(in the rows, 128 means zero)
runs of hidden systems:
Y, seq 1 (9 x 20):
[[140 142 142 127 129 121 122 119 107 137 145 122 159 144  85 123 106 123
  153 107]
 [163 144 130 112 110 129 129 119 101 108 138 135 145 124  89 143 117 138
  123 107]
 [138 164 124 133  93 136 130 124 124 114 126 131 109 101  87 147 127 149
  114 107]
 [123 135 124 143  76 157 114 134 123 128 123 108 109  93 104 135 127 125
  107 115]
 [119 116 131 124  90 153 101 117 139 112 132 110 107  91 129 146 134  92
  116 126]
 [118 114 158 138 107 137 105 108 168  94 128 110 113 130 137 146 142 100
  130 138]
 [138 106 154 150 121 133 130 114 156  86 128 121 117 166 153 139 154 123
  106 152]
 [132 118 133 152 143 117 148 120 145 115 138 148  97 154 163 127 158 144
   81 165]
 [102 116 120 160 144 110 144 129 134 171 153 151 100 140 164 105 138 140
   92 160]]
V, seq 2 (9 x 20):
[[100  98 145 139 112 110 143 141 131 136 118 141 118 118 167 106 112 166
   98 156]
 [ 99 123  78 122 147 132 128 130 133 159 127 153 115 113 163 139 146 111
  140 120]
 [114 152 137 105 152 135 116 142 145 143 146  88 150 137 136 104 135 101
  163 150]
 [140 105 165 127 161 108 162 115 121 117 152 119 157 141 115 129 137 126
  153 105]
 [161 144 119 144 151 113 133 119 109 114 100 150 131 173 102 138 118 143
  132 122]
 [126 147 121 131 106 119 136 153 107 138 106 139 128 130 126 106  98 180
  102 144]
 [ 98 129  91 117 105 135 132 145 106 167 127 141 122  79 134 124 112 141
  128 107]
 [104 138 117  99 111 151  94 132 130 145 130  99 148  95 119 127 112  87
  170 114]
 [132 108 171 106 121 133 127 116 141  85 134  94 163 123 114 143 128 105
  170 102]]
S, seq 3 (9 x 20):
[[169 153 167 115 110 152 124 135  99 113 148  62 145 105  76 101 120 109
  121 130]
 [146  88 164 121 113 117 136  90 109  92 140 141 109  70 105 158 123 106
  113  95]
 [124 126 125 152  86 134  79 107 136 109  87 145  85 116 116 149 102 106
  103 142]
 [101 108 138 124  70 150 106 137 159 113 132 109 124 121 169 126 129 132
   97 163]
 [106 135 106 121 127 156 128 129 168 125 149 113  98 104 165 144 183 104
  123 137]
 [136 145 148 149 163 134 122 121 149 132 149  97 100 147 135 107 162  85
  118 167]
 [134 105 161 150 161 100 146  99 143 122 169 152 116 156 149 126 151 119
  103 154]
 [123 146 113 163 144  99 130 106 144 146 156 181 104 171 128 136 140 147
  105 145]
 [114 161 117 143 116 116 126 131 131 169 181 152 144 171 119 107 123 160
  109 151]]
W, seq 4 (9 x 20):
[[ 95 150  81 177 152 154 169 176 128 183  81  94 110 132 125 111 154 157
  163  91]
 [135 115 113  92 159 132 129 170  69 172 106  91 172 111 146  67  82 109
  146 148]
 [115 110 159  89 171  90 138 114 117 124 109 136 169 100 109 137  90 115
  214  82]
 [140 109 108 134 116 143 122 138 128  94  59 120 178 197 117 158 110 137
  183  89]
 [162 136 111  72 110 135 162 164 101  70  77 124 160 124 143 135 120 196
  120 121]
 [116 153 113 122 129 133 166 167 119 115  49 109  86  54 119 131 127 181
  141  92]
 [100  87 107 132 123 161 122 173 103 150  37  85 113  77 161  98  94 106
  146 127]
 [107  64 139  65 169 118 128 136 121 106  77 113 156  83 191 124 102  81
  183 129]
 [122  89 151 113 186 114 150 128 166  65  55 111 152 166 169 158 148 116
  205 109]]
V, seq 5 (9 x 20):
[[101 138 144 103 178 110 169 143 179 104 127 110 167 164 160 136 166 160
  195 117]
 [180 143 109 135 194 131 190 152  93 115  97 109 146 183 120 120 162 155
  148 109]
 [168 153 121 127 171  99 155 158  56 150  79 132 116 118 104  83  89 170
  104 144]
 [ 81 117 111 135 121 105 124 154  84 198  87 148 124  76 121  91  55 150
  144 111]
 [ 71 110  97  77 105 140  89 142 124 167 110 124 187  95 142 130  75  99
  211  93]
 [117 134 153  53 126 139 128 133 158  76 113  85 201 115 121 159 127 118
  228  82]
 [184 126 155 122 143 144 174 137 122  36  52  83 148 154  95 164 153 159
  168  76]
 [197 121 114 145 130 131 160 162  69  69   4 118  86 122 123 122 108 178
   80 133]
 [ 98  98  98 133 119 126 127 176  91 150  21 137  56  39 177  92  74 150
   87 160]]
Q, seq 6 (9 x 20):
[[167 159 110 108 105 156 144 145  92 123 145 105 134 105 100 124 140 144
  100 116]
 [137 139 126 135 115 136 122 119 102 135 123 124  79  61 101 129 122 110
   98 121]
 [110  98 136 157  90 146  87 115 123 146 119 115 115 113 115 128 102  82
  126 123]
 [123 102 134 108  89 142  84 110 151  95 133 128 148 140 150 150 120  90
  128 145]
 [136 145 152 126 112 132 121 110 176  73 144 120 121 153 133 153 162 130
  123 142]
 [156 133 148 163 133 140 158 127 132 108 149 108 111 166 123 122 170 140
   87 145]
 [140 114 131 157 152 115 151 122 106 148 154 147  88 129 146 105 144 129
   70 161]
 [ 82 112 128 152 145 101 123 117 138 185 167 156 108 124 151 107 121 113
  119 151]
 [ 91 118 126 107 144 110 110 116 143 168 185 145 174 152 146 119 119 100
  168 132]]
D, seq 7 (9 x 20):
[[103  79 116 141 107 136 116 111 114 155 135 145 117  89 136 141 114  90
  131 101]
 [121 145 123  99 115 140  75 130 150 117 120 111 129 134 149 122 118  93
  131 173]
 [119 111 172 125 115 130 140 120 166  85 144 105 148 140 139 140 148 134
  141 124]
 [155 128 111 159 142 144 143 112 131 106 122 136  95 150 124 158 172 117
  110 116]
 [137 146 138 149 144 105 143 128 122 133 126 143  90 132 135 107 131 157
   80 167]
 [ 85 102 129 147 128 106 140 123 129 177 159 158 121 114 146 114 115 141
  121 129]
 [105 138  96 114 131 136  96 128 131 169 163 132 155 149 142 114 120  93
  149 145]
 [140 143 153  94 133 125 119 120 138 111 169 108 183 162 116 127 129 116
  158 134]
 [171 145 137 138 131 130 144 104 120  94 144 135 140 156  75 160 146 132
  133  90]]
W, seq 8 (9 x 20):
[[116 152 143  48 135 110 132 106 159  88 187 138 160  86 131 164 149 126
  170 107]
 [150 160 132 174 111 170 127 132 156  96 102  75 123 178  84 153 168 123
  148 103]
 [188 115 143 122  98 139 145 141  75  95 122 116 123 121 123 103 114 150
   51 155]
 [109 139 130 135 127  98 129 111 124 134 113 169  55  44 115 143 113 142
  102 120]
 [ 69 100 101 159  95 154  80 135 156 171 105 121 108 127 165 120 115  91
  135 147]
 [120  91 133  69 148 132 122 117 143 117 180 116 170 127 187 125 149  74
  144 153]
 [153 150 169 135 181 114 146 102 168  80 148 114 128 174 115 151 177 112
  156 124]
 [174 129 149 189 128 123 159 132 113 108 118 127 120 204 107 116 141 176
   76 142]
 [135 146 103 141 126  95 158 137  85 163 139 184  87  94 123 111 109 189
   62 139]]
P, seq 9 (9 x 20):
[[166  80 124 165 124 135 111  97 114  86  74 144 131 181 110 170 118  91
  140  99]
 [144 142  99 123 104 127 122 143 141  81  70 153  96 152 166 139 132 172
   75 173]
 [ 78  94 113 151 122 135 175 161 144 148 102 124  89  86 182 121 154 168
  115 119]
 [100 119  78 118 175 146 121 149 116 188 124 109 127 108 169  98 131  73
  158 140]
 [120 129 167  80 193  90 121 118 142 126 149 118 169 145 158 100 117  94
  175 166]
 [142 114 160 145 167  99 149 106 145  96 114 142 169 205 109 152 131 137
  181 100]
 [173 162  94 148 132 121 151 148 104 107  78 151 131 195 103 136 127 196
  113 120]
 [114 150 100 127 113 116 174 174  94 150  93 146 100  73 130 109 110 219
   98 114]
 [ 73 128  91 103 118 140 124 160  98 201 113 118 130  36 128 102  87 122
  166  96]]
Q, seq 10 (9 x 20):
[[137 128  90 161 128 112 150 121 135 121 127 192 136 217 139 156 146 180
  110 122]
 [115 188 104 121 128 119 144 165 122 171 157 134 122 131 141  81 131 188
   89 174]
 [ 87 121 122 111 144 120 160 137 110 191 183 127 127  55 134 108 134 128
  141 100]
 [121 131 105 103 170 132  98 113 109 167 134 125 149 115 109 131 112  58
  196 103]
 [152 137 168  87 129 103  98 106 119  87 116 128 183 145  83 142  78 113
  178 116]
 [173 152 124 129  87 128 139 118 113  72 109 153 139 152  74 170 125 180
  118  86]
 [157 173  92 152  75 160 130 157  99 129 104 117  87 110  97 120 129 170
   60 135]
 [ 97 106 121 142  73 158 116 142 110 165 133 108  79  37 142 108 118 114
   76 138]
 [ 79  80 123 127 107 162  76 112 160 144 134 107 114  88 164 142 132  41
  153 128]]
S, seq 11 (9 x 20):
[[141 152 156 120 132 128 136 144 128 102 100  88 122 116 113 109 124 145
  129 141]
 [123  88 138 147 127 129 156 127 110 130 116 127 114  98 132 129 130 129
  118 103]
 [127 125 105 123 134 126 109 133 113 136  95 138 106 112 144 119 108 111
  118 149]
 [ 94 117 144 114 128 121 121 141 150 131 116 111 141 126 158 111 117 132
  149 145]
 [122 111 108 126 150 140 142 133 138 124 116 117 139 147 152 139 154 109
  154 114]
 [155 142 130 128 165 124 145 136 123 112 103 115 122 152 131 119 139 131
  130 145]
 [126 115 145 146 148 106 165 134 118 130 117 136 118 130 131 117 129 163
  121 126]
 [118 120  98 139 136 119 138 141 102 164 115 150 121 124 134 118 112 141
  123 122]
 [106 137 114  99 135 121 121 148 116 154 123 127 155 122 140 106 100 132
  153 136]]
Y, seq 12 (9 x 20):
[[178 140  89 112 179 130 149 142 100 115 119 136 132 178 158 116 156 130
  103 166]
 [110 161 142 126 171  86 164 147 118 157 125 139 100  98 135  88 118 178
  116 152]
 [104  89 100 156 137 126 140 144  81 199 113 138 141 115 127 106  93 125
  146  99]
 [121 133  92  63 132 125  86 127 104 147 126 142 171 107 132 130  87  90
  174 124]
 [119 156 152  87 136 121 129 131 150 103 126 103 180 131 102 145 122 139
  204  91]
 [190 151 124 133 131 152 150 141 100  82  87  94 148 166  83 141 142 146
  141  98]
 [169 169 121 117 113 132 146 151  97  89  75 121  82  82 106 127 125 173
   78 138]
 [ 86 118 114 154  87 143 133 152 125 150  74 118  69  46 131 126 113 152
  108 108]
 [ 83  82  97 121  87 172  77 140 142 143  85 103 120  87 170 134 110  67
  151 126]]
P, seq 13 (9 x 20):
[[146 185 106  71  99 134  68 116 124 138 202 139 157 141 121 116 113  98
  102 183]
 [116 135 206 129  98 110 149  94 171  94 208 118 139 111  95 148 153 150
  128 102]
 [175 146 111 192  93 174 116 106 107 130 149 116 112 170  55 151 153 100
  101  97]
 [163 153 140 131  80 128 119 122 104 113 163 141  86 101 117 111 121 151
   22 178]
 [ 77  92 145 174  73 129 122  99 141 169 179 149  80  67 125 136 130 119
   86 111]
 [108 124 100 136  89 166  64 109 140 175 200 116 134 135 138 122 135  50
  108 155]
 [138 130 180 108 125 122 114  84 172 100 235 124 143 147 138 136 171  88
  102 166]
 [155 132 166 207 129 130 140  79 159 112 192 136 103 195  84 155 184 116
   97 117]
 [171 144 119 204  99 136 135 118 102 147 175 154  88 186 102 108 145 156
   23 164]]
N, seq 14 (9 x 20):
[[132 133  88 136 157 129 149 138 105 166 147 142 140 163 135 117 142 137
  129 126]
 [120 161 112 107 158 107 137 137 106 165 144 140 132 105 114 110 113 139
  146 123]
 [116 132 133 133 132 122 130 131 104 161 133 119 156 125  90 119 101 128
  168  94]
 [150 133 112 101 107 138 116 128  93 125 127 128 170 131  95 138 101 121
  146 100]
 [142 151 134 106  92 134 129 133 115  95 105 121 137  98  93 144 109 155
  134 101]
 [139 111 126 144  83 156 137 140 108 105  88 108 117 107 112 141 121 146
  112 101]
 [131  98 120 119  94 150 121 138 111 106  85 119 108  86 149 134 116 118
  101 131]
 [104  94 150 121 115 132 115 130 150  97  86 111 106  94 164 132 122 109
  132 142]
 [120  93 142 127 137 138 117 127 159  91  96 109 126 153 174 135 142  96
  141 150]]
D, seq 15 (9 x 20):
[[130 128 126 124 101 149 120 129 145  90  97 114  87  94 146 147 147 124
  103 138]
 [105 112 151 153 124 135 138 134 156 119 108 105  81 104 158 120 148 129
  107 151]
 [106  88 131 149 146 131 134 122 148 135 129 126 103 129 178 121 151  98
  112 152]
 [109 117 132 129 167 112 123 116 160 129 141 140 122 162 175 123 149 104
  132 166]
 [121 122 138 148 161 108 140 112 158 129 153 150 143 194 149 133 151 135
  138 142]
 [143 144 103 144 160 111 151 120 126 141 157 165 139 189 128 134 150 151
  122 131]
 [135 167 111 131 152 102 150 133 106 165 161 160 140 154 107 112 123 166
  120 128]
 [121 147 112 124 127 117 133 136  89 183 165 145 162 126  92 109  96 143
  139 108]
 [137 151 114  91 106 135 106 132  89 154 153 121 175 112  83 120  88 113
  154 106]]
N, seq 16 (9 x 20):
[[119  88 134  90  99 157 180 140 120 114 169  99 167  70 145 143 160 139
  141  73]
 [159 149 109 138 131 154  97 108 115 103  87 110  76  92  89 162 137  67
  131 109]
 [146 111 192 136 100 128 115 137 118  97 107  83 130 129 123  91  95 135
   96 172]
 [129  63 136 136 114 112 147  99 135  89 124 177 117 129 165 167 138 136
  104 113]
 [ 96 153  99 142 115 138  92 135 175 128  97 135  87 140 161 135 141 129
  114 168]
 [ 97 108 148 120 148 135 151 147 155 136 157  92 141 131 178  98 158 122
  135 154]
 [143 123 124 129 191 114 135 102 133 128 149 142 117 145 139 140 160  82
  145 128]
 [140 171 146 142 166 102 120 127 135 140 139 125 127 174 110  99 121 133
  129 166]
 [130 125 130 141 144 103 162 125 112 152 167 160 153 160 122 121 128 168
  123 116]]

runs to name:
seq 17 (2 x 20):
[[147 134 145 146 156 137 178 139 121 148 200  98 133 153 140  91 182 142
   88 150]
 [140 140 138 171 175  95 153  97  96 178 186 160  97 130  90 111 135 119
  105 123]]
 : P
seq 18 (2 x 20):
[[122 144 127  65  91 115 103 121 144  89 139 154 177 137 131 153 105 148
  149 130]
 [118 162 128 130  99 144 155 140 160  93 118 115 122 117 108 160 162 180
  138  91]]
 : V
seq 19 (2 x 20):
[[ 78 189 122 158 101 128  71 119 172 167 125 126  81 105  95 132 115 120
  141 136]
 [123  83 151 116  76 165 114 132 120 128 173  81 192 135 126 116 116  92
  138 117]]
 : Q
seq 20 (2 x 20):
[[147 203 143 112 135  88 102 128 139 112 121 145 145 181  92 111  94 167
  133 170]
 [111 106 144 150  85 130 172 131 126 141 171 136 171 142 106 136 131 187
  131  72]]
 : S
seq 21 (2 x 20):
[[183 178 143 116 111 158 119 126 114 102 163  79 154 153  71 123 145 117
  123 128]
 [177 151 169 138 119 122 151 107 104  87 146 119  88  83  73 136 139 145
   82 116]]
 : Y
seq 22 (2 x 20):
[[ 96 106 161 102 159 113 139 141 140 121  98 100 133  86 158 113 115 117
  173 125]
 [134  77 130 137 166 133 148 130 128 107  80 112 151 161 153 138 138 102
  170 107]]
 : W
seq 23 (2 x 20):
[[170 141 101 103 146 149 144 119 116  89 126 128 107 109 125 162 169 107
  118 112]
 [138 154 158 162 138 119 133 138 124 121  94 102  82 114 108 102 119 143
  101 154]]
 : N
seq 24 (2 x 20):
[[ 91 112 133 132 137 107 122 140 137 140  91 139 118 120 164 110 103 141
  133 152]
 [ 91 107 104 113 150 127 139 145 141 149 120 126 146 129 173 124 134 123
  165 123]]
 : V
seq 25 (2 x 20):
[[ 88 165  68 145 127 131 110 135 152 156  82 156 133 155 108 163 121 145
  198  82]
 [139 144 119  71  96 163 130 176 110 116 120  68 199 140 134 103 118 149
  149 133]]
 : V
seq 26 (2 x 20):
[[130 112 127 148 174  96 165 145  93 165 125 149 106 135 158  79 121 156
   88 168]
 [ 90 101  98 124 160  93 138 132  97 198 139 177 129 107 156 104  93 128
  138 126]]
 : Y
seq 27 (2 x 20):
[[ 70 134  67 110 100 147  94 135 139 181 141 147 124  85 147 137 119 105
  150 116]
 [122 147 133  85 133 155  84 135 148 127 144  71 175 149 134 112 129  69
  177 154]]
 : S
seq 28 (2 x 20):
[[133 174 146 112 120 110 128 120 142  99 133 136 113 112 103 139 129 158
  120 133]
 [125 122 129 169  95 147 148 138 120 135 123 115 111 122 107 129 136 148
  109 103]]
 : Y
seq 29 (2 x 20):
[[116 178 149 157 108 151 133 129 127 180 199  82 118  92  62 105 145 122
  125 101]
 [167 110 143 139  93 146 114  96  73 148 204 127 136 105  68 123 110  80
   90 105]]
 : N
seq 30 (2 x 20):
[[ 92 107 144 147 154  98 186 139 143 160 169 152 138 146 166 107 151 182
  119 131]
 [115 156  82 150 170 121 142 133 109 202 162 147 141 158 112 112 133 127
  154 110]]
 : P
seq 31 (2 x 20):
[[120 185 122 141 160  91 175 144 115 155 124 156  97 103  95 121 128 203
  126 107]
 [104 108  88 172 115 144 138 155  73 215 115 129 136 119 107  98  92 136
  135  90]]
 : N
seq 32 (2 x 20):
[[123  91 114 146 147 140 128 124 123 118  65 119 113 114 134 150 126  90
  164  94]
 [134 114 136 122 126 129 107 143 133  95  54 111 144 162 146 122 100 126
  145 152]]
 : Q
seq 33 (2 x 20):
[[133 140 132 170 133 156 121 137 130 147 127  80 117 150 104 110 142  98
  134 129]
 [159 108 156 108 131 120 124 115 102 104 134 122 126 110 131 116 111 102
  102 151]]
 : Y
seq 34 (2 x 20):
[[107 183 155  92 118 108  93 112 135 151 175 121 108  53  95 110 108 111
  124 149]
 [120  99 184 169  94 137 118  98 136 136 179 102 155 145  78 131 119 100
  145  92]]
 : N
seq 35 (2 x 20):
[[131  48 188 144  98 107 155 103 101 115 150 144 157 119 118 130  93 142
  113  98]
 [131 146  54 136 117 140 102 117 136 128 117 180 104 163 139 168 148 122
  114 129]]
 : Q
seq 36 (2 x 20):
[[146  91 125 109 112 122  84 106 109 117 133 151 171 168 142 130  87  87
  124 151]
 [113 161 144  90 112 105 122 118 175  78 136 146 143 136 135 159 136 166
  145 134]]
 : N
seq 37 (2 x 20):
[[156 112 115 108 200  98  95  91 107 115 102 165  91 119 149 139 115  48
  131 161]
 [ 93 114 181 154 135  86 113 117 183 102  91 140 133 187 153 124 105 155
  146 167]]
 : S
